In the data rows, zero lies at 7.5, halfway between 7 and 8.
Some points, one per row:
5;6;9;7;7;9;6;6;8;9;6;9;8;8;9;6
7;8;8;7;7;9;7;6;8;9;7;9;11;8;10;8
7;5;7;7;7;8;4;7;5;7;8;10;12;8;10;9
6;11;8;9;10;6;10;9;9;7;6;4;5;5;5;10
4;4;9;9;5;7;7;6;6;8;8;10;12;10;11;10
11;5;7;3;0;2;6;4;2;4;5;7;8;9;11;15
4;3;9;7;5;9;9;6;7;10;10;11;10;10;8;9
10;6;6;5;4;7;3;2;6;5;5;7;11;12;14;15
6;6;8;7;6;9;7;7;6;7;8;8;10;10;9;10
7;7;8;6;9;8;9;8;10;5;7;8;5;6;5;6
8;10;8;9;9;9;8;9;10;7;7;6;5;5;5;5
7;8;9;7;7;6;8;8;8;8;6;9;9;7;10;8
5;6;9;7;9;6;6;7;7;8;8;6;6;5;3;7
4;8;9;9;9;7;8;11;8;7;6;7;5;7;3;8
6;7;10;5;9;9;6;7;8;8;9;10;9;6;10;5
8;11;9;8;9;8;7;10;9;9;7;6;5;7;4;5
9;9;5;6;8;8;9;6;7;7;8;9;9;9;10;7
8;5;3;8;4;4;6;5;6;6;10;11;12;13;15;9
4;8;10;8;8;8;6;9;8;7;8;7;6;4;4;6
8;8;8;7;8;8;7;12;7;9;10;5;5;6;4;5
10;8;7;8;10;8;7;8;7;7;6;5;6;6;6;6
5;5;9;7;7;9;4;5;8;9;8;9;12;11;9;11
9;6;3;5;6;5;3;4;5;5;6;7;9;14;14;15
7;8;6;8;9;7;9;10;8;6;5;7;5;2;4;10
5;8;8;4;9;5;5;9;7;6;6;8;8;7;9;2
9;10;7;9;12;5;9;8;6;9;8;5;5;3;5;10
9;7;5;7;8;8;11;10;7;7;7;5;6;5;3;6
9;4;9;7;6;7;6;6;7;10;9;9;9;8;8;8
7;3;4;9;4;6;7;4;5;4;7;9;11;13;13;8
5;5;7;6;8;8;8;6;5;7;10;9;12;11;9;8
6;7;9;7;5;9;5;6;7;9;11;11;11;12;11;8
7;8;9;8;9;9;8;11;9;8;5;5;7;5;6;9
7;9;5;7;9;10;7;10;8;8;7;7;6;8;3;5
6;7;5;9;7;7;5;6;7;10;9;9;9;8;8;9
6;9;7;6;11;9;10;9;8;7;8;5;4;6;6;5
6;8;7;9;6;11;11;9;9;7;6;3;0;2;10;9
9;7;6;7;9;10;7;10;10;8;9;7;4;6;10;4
7;11;8;7;6;8;6;6;11;8;6;11;11;8;10;9
5;7;8;8;6;7;8;6;6;7;8;10;7;8;8;7
7;8;8;11;11;9;10;8;9;7;5;6;6;7;5;3
6;8;7;8;6;6;7;6;5;9;9;9;11;12;10;10
9;9;8;9;9;8;9;10;7;7;8;6;6;6;2;8
6;3;9;8;5;9;6;8;7;7;9;10;8;8;9;3
5;10;8;8;7;7;6;9;9;8;9;8;7;5;7;4
10;10;8;6;9;8;6;9;8;6;9;7;5;9;7;4
9;10;10;8;9;7;11;9;7;11;6;7;6;6;3;8
5;5;9;5;4;6;8;7;5;8;7;11;11;11;13;8
5;6;9;10;7;6;8;2;4;7;8;11;12;8;8;9
7;4;8;5;5;10;7;4;8;8;9;10;10;8;6;7
8;9;7;10;8;8;8;9;8;8;9;6;7;6;5;7
7;8;8;8;11;7;8;9;9;9;5;8;5;5;4;11
7;6;8;9;5;7;6;5;8;7;7;10;11;9;11;9
9;9;8;8;7;10;9;12;6;7;8;5;6;6;6;4
8;10;9;6;9;7;10;8;9;9;9;7;6;8;3;4
5;8;7;7;8;6;5;8;7;9;9;9;6;8;8;4
8;4;7;8;7;6;10;7;8;8;8;10;9;8;8;9
8;4;3;8;7;4;5;5;5;6;8;9;13;11;14;14
6;10;7;6;5;9;7;7;5;8;8;8;9;14;10;10
10;11;6;9;7;7;8;9;8;9;6;5;7;7;3;4
7;9;8;8;9;8;8;10;8;5;7;6;7;5;4;7
6;4;10;7;6;7;8;6;7;7;8;10;12;12;10;8
9;5;3;6;7;3;5;5;6;5;7;9;10;11;14;13
7;6;8;7;6;8;8;6;9;6;8;10;13;8;11;10
9;2;5;5;7;3;5;7;4;4;6;10;10;13;15;12
5;8;7;7;9;8;7;8;5;10;7;10;9;7;9;9
Then 24 other points, each followed by its number:
9;8;6;10;9;8;8;8;8;6;7;6;6;6;3;6 0
5;6;9;6;7;10;6;6;6;7;8;10;13;13;8;8 1
6;8;9;9;6;7;8;8;9;8;9;5;3;7;4;4 2
5;9;8;6;6;7;7;4;7;9;8;9;12;11;11;9 3
8;4;8;7;6;8;9;5;7;8;8;8;12;7;7;6 4
7;10;6;8;9;7;9;10;8;7;5;5;5;1;6;11 5
9;9;7;6;6;8;8;12;5;9;7;6;7;3;2;6 6
5;6;7;6;7;8;9;5;7;8;8;10;10;9;10;7 7
6;8;8;6;10;7;9;8;9;6;8;8;5;7;8;4 8
7;5;8;5;4;5;8;6;8;8;9;8;12;8;8;10 9
11;9;8;8;9;8;9;8;8;6;9;6;6;4;5;6 10
5;9;8;6;6;8;7;5;8;8;6;11;9;8;9;8 11
9;10;8;7;8;6;10;8;7;6;6;5;4;6;4;5 12
11;10;7;9;9;8;9;9;7;9;5;7;6;7;5;4 13
8;8;7;9;9;6;7;9;9;7;8;9;6;6;5;3 14
5;6;10;7;6;5;8;4;8;7;9;11;11;11;10;9 15
7;6;8;9;7;8;10;6;7;10;11;7;10;8;9;10 16
9;10;7;11;9;9;10;6;7;8;6;4;6;4;5;8 17
4;5;7;7;7;6;6;5;6;5;10;10;11;11;13;10 18
8;10;8;7;9;8;7;12;9;7;9;8;4;5;5;5 19
7;8;10;7;7;9;7;9;7;7;8;7;5;5;6;6 20
7;6;9;9;4;7;6;5;8;6;6;11;10;11;10;10 21
8;9;8;8;7;9;11;10;9;6;9;5;6;5;5;5 22
9;11;7;5;8;9;5;8;9;7;9;8;8;5;9;8 23
Which three of these numbered points are nearest to each point below, ignoring the direction in which the first points spread most? Their numbers follow each, nearest first.
8;4;8;8;5;8;9;6;8;6;9;8;11;5;8;4 > 4 22 7
5;5;8;6;6;5;7;4;6;9;11;9;10;12;10;10 > 15 2 18
6;2;8;8;6;7;7;5;9;8;8;9;11;7;8;7 > 4 9 7
10;6;7;10;8;9;10;8;9;6;6;4;5;4;2;7 > 0 17 10
9;10;8;10;10;8;10;6;7;7;3;5;7;4;6;8 > 17 0 12
10;10;7;9;8;9;9;9;9;5;9;4;6;3;3;7 > 10 22 0
5;5;7;8;8;8;6;5;7;9;7;10;11;10;10;8 > 7 11 3
9;10;7;9;9;7;10;11;9;9;5;3;7;2;8;12 > 5 17 10
7;4;8;8;7;8;6;7;7;7;8;11;8;8;8;4 > 14 20 7
12;9;7;7;7;7;10;11;6;10;7;5;3;5;2;8 > 6 12 13
6;6;9;5;8;8;7;9;9;7;9;6;7;7;7;3 > 8 20 7
4;8;10;7;6;9;6;7;11;9;8;12;6;8;9;5 > 11 15 7
11;10;8;9;8;11;9;7;7;9;8;5;5;4;4;4 > 10 13 17
9;4;8;7;6;9;8;7;10;8;11;7;5;9;5;3 > 2 22 14
11;11;7;9;7;9;9;10;10;10;7;6;5;7;5;3 > 13 22 14
10;9;7;7;11;8;8;8;11;10;7;5;6;4;4;6 > 10 0 23
8;11;6;6;8;10;5;7;8;7;8;10;8;6;10;6 > 23 19 11
10;3;4;8;8;7;6;5;6;6;6;11;9;11;11;14 > 0 10 17
8;10;9;7;10;8;7;7;10;8;10;11;8;4;10;7 > 23 19 11
8;5;5;9;6;8;8;7;4;10;10;11;10;8;13;11 > 16 7 19
10;9;9;12;10;8;7;10;9;7;8;3;5;4;1;8 > 0 10 17
9;12;6;9;10;10;9;9;6;8;7;4;6;5;4;10 > 17 5 0
7;11;8;6;7;7;10;3;5;9;9;10;10;12;9;10 > 3 11 15
13;8;6;2;1;4;5;3;3;6;5;8;7;12;14;15 > 12 10 5
7;8;7;8;11;7;8;8;7;7;7;4;7;4;3;8 > 0 17 10
10;8;8;8;9;7;11;8;7;7;7;5;4;3;6;7 > 10 12 17
9;11;6;10;8;8;9;10;6;8;6;7;7;6;7;5 > 13 0 12
5;4;5;8;7;6;6;6;4;5;10;10;10;14;13;11 > 18 8 19
7;3;9;6;6;7;9;6;7;7;8;10;11;9;8;7 > 4 7 9
5;10;8;7;9;6;8;11;6;10;8;8;6;4;1;7 > 6 9 19
6;11;9;7;8;7;12;10;7;9;7;3;8;4;3;8 > 9 3 16
7;11;8;7;9;9;8;9;8;4;5;5;3;0;6;10 > 5 20 23
10;8;3;4;5;2;4;2;5;6;4;8;10;12;13;12 > 12 13 0
15;10;7;2;1;3;2;2;3;4;5;6;7;12;14;15 > 12 10 23
9;3;6;8;7;3;4;9;5;4;8;10;11;10;15;12 > 19 14 10
11;10;7;6;3;1;1;2;5;1;3;5;7;10;10;14 > 12 5 0
6;6;9;7;7;5;5;5;8;8;7;8;11;9;8;12 > 9 15 21
7;7;10;6;7;8;9;10;8;9;7;6;3;4;4;6 > 20 9 2
8;4;9;8;5;8;7;5;8;8;9;9;11;8;8;8 > 4 9 20
7;8;10;10;7;11;6;8;5;6;8;9;9;6;10;4 > 20 18 7
9;11;7;10;8;7;8;9;9;9;7;7;7;8;6;4 > 13 14 0
8;4;4;6;4;4;4;6;6;4;7;11;11;11;14;12 > 19 0 14
5;6;8;8;8;9;8;7;10;8;8;6;7;5;7;4 > 7 18 4
5;4;8;8;8;6;8;5;4;6;10;9;10;10;12;9 > 18 7 8
7;11;9;6;7;10;9;10;10;6;7;5;7;5;4;5 > 22 20 3
7;12;7;7;10;9;8;9;8;10;8;8;6;7;7;5 > 3 11 7
5;6;7;4;8;8;4;7;9;7;7;9;6;6;8;4 > 8 20 19
3;6;8;7;6;6;7;9;9;7;7;5;5;7;4;7 > 2 20 18
11;8;7;9;8;6;9;9;10;9;11;7;5;5;5;2 > 14 10 22
11;9;8;7;9;11;8;8;9;6;6;7;7;8;6;3 > 13 10 0
9;9;8;7;9;9;8;5;6;7;7;9;9;6;11;8 > 10 23 17
6;4;8;5;7;10;5;6;8;8;7;10;4;5;8;6 > 20 7 11
8;4;7;9;3;9;7;5;7;8;9;8;11;9;9;7 > 4 22 2
6;4;10;7;7;9;8;4;8;9;7;11;7;6;8;5 > 7 4 11
8;8;8;8;9;7;8;9;10;9;7;6;6;5;4;7 > 9 0 21
11;11;8;9;11;9;7;11;9;9;6;5;4;5;6;5 > 13 19 10
10;11;7;10;10;7;9;11;6;9;8;5;7;7;3;5 > 13 0 10
11;8;5;2;6;6;3;4;5;7;4;7;11;12;14;14 > 23 12 5
5;1;8;7;6;7;6;4;7;8;7;11;9;10;10;7 > 7 4 14
10;11;7;6;9;7;11;10;7;7;7;5;5;6;4;7 > 12 10 22
8;9;7;9;7;8;9;10;7;7;5;6;5;4;2;6 > 0 12 6
4;7;9;6;6;9;5;5;9;9;9;10;9;9;8;8 > 11 3 7
7;10;8;8;9;9;7;8;7;9;7;5;4;5;6;6 > 20 3 12
8;2;8;9;4;6;8;6;8;8;7;12;12;10;9;8 > 4 21 14
6;7;9;7;6;9;5;4;11;8;9;11;11;8;10;8 > 11 15 3
9;10;6;7;9;8;7;6;10;7;10;11;8;8;10;7 > 23 19 8
6;10;9;8;8;8;10;9;7;6;4;4;3;1;8;9 > 5 17 20
5;9;7;6;7;9;10;11;7;8;4;5;4;2;6;9 > 5 20 6
5;4;7;6;7;9;8;6;7;8;8;8;9;10;9;10 > 7 18 20
10;9;6;9;10;7;5;9;9;10;9;7;5;6;6;4 > 14 19 13
9;10;7;10;10;7;9;7;8;9;8;5;3;3;5;9 > 17 10 5
12;4;5;8;6;6;5;6;7;5;6;10;10;13;14;8 > 13 14 0
7;5;8;8;6;8;7;6;8;9;8;8;12;13;9;8 > 1 3 7
5;7;11;6;6;7;9;5;6;8;8;12;11;10;10;8 > 15 7 11
9;11;6;11;9;7;9;9;9;9;6;2;4;3;3;9 > 17 5 0
6;6;7;7;6;9;8;8;9;8;8;5;6;7;5;3 > 2 22 7
8;9;10;6;9;8;7;8;7;8;9;6;5;7;5;7 > 20 19 10
6;9;9;8;9;8;9;9;8;7;6;4;6;2;7;10 > 5 17 20
6;9;7;6;10;8;8;10;11;7;6;5;4;3;5;10 > 5 23 18
7;8;9;7;7;10;6;8;9;8;8;8;8;6;7;5 > 20 11 7
7;10;6;7;8;8;7;8;9;6;7;7;5;4;3;8 > 0 20 19
9;8;10;8;8;7;7;9;10;9;6;5;6;4;4;8 > 9 21 20
6;5;9;7;5;9;7;7;6;8;8;12;13;9;9;11 > 1 21 20
6;5;9;7;6;9;8;5;6;9;7;8;12;10;8;8 > 4 1 7
6;9;9;9;9;9;9;10;9;7;4;4;5;2;11;9 > 5 17 20
5;10;8;9;9;6;8;11;8;8;5;5;4;4;4;9 > 5 20 21
9;9;6;7;9;8;7;9;8;7;8;8;6;6;8;5 > 19 14 8
10;4;2;5;7;6;3;4;3;6;7;9;9;13;13;13 > 0 12 13
6;5;6;9;6;7;7;2;5;8;9;9;12;8;9;9 > 4 7 16
6;10;6;11;8;8;8;10;8;7;5;5;5;2;10;9 > 5 17 20
4;8;9;7;8;8;6;8;8;8;8;6;5;8;6;4 > 2 18 20
7;8;9;8;6;8;7;10;9;9;11;9;8;9;8;6 > 19 20 22
5;6;10;7;6;8;6;7;8;6;5;10;9;9;8;9 > 21 11 20
9;9;5;10;8;6;10;10;9;8;7;4;5;6;3;10 > 0 17 5
10;10;8;8;9;11;10;7;9;4;6;7;3;5;1;6 > 0 10 12
8;8;10;9;7;7;8;8;8;7;7;10;7;8;7;5 > 21 14 15
4;9;9;7;6;10;8;12;8;8;6;5;6;6;5;8 > 20 22 21
9;9;8;8;11;8;7;8;5;6;7;5;4;4;6;8 > 10 20 17
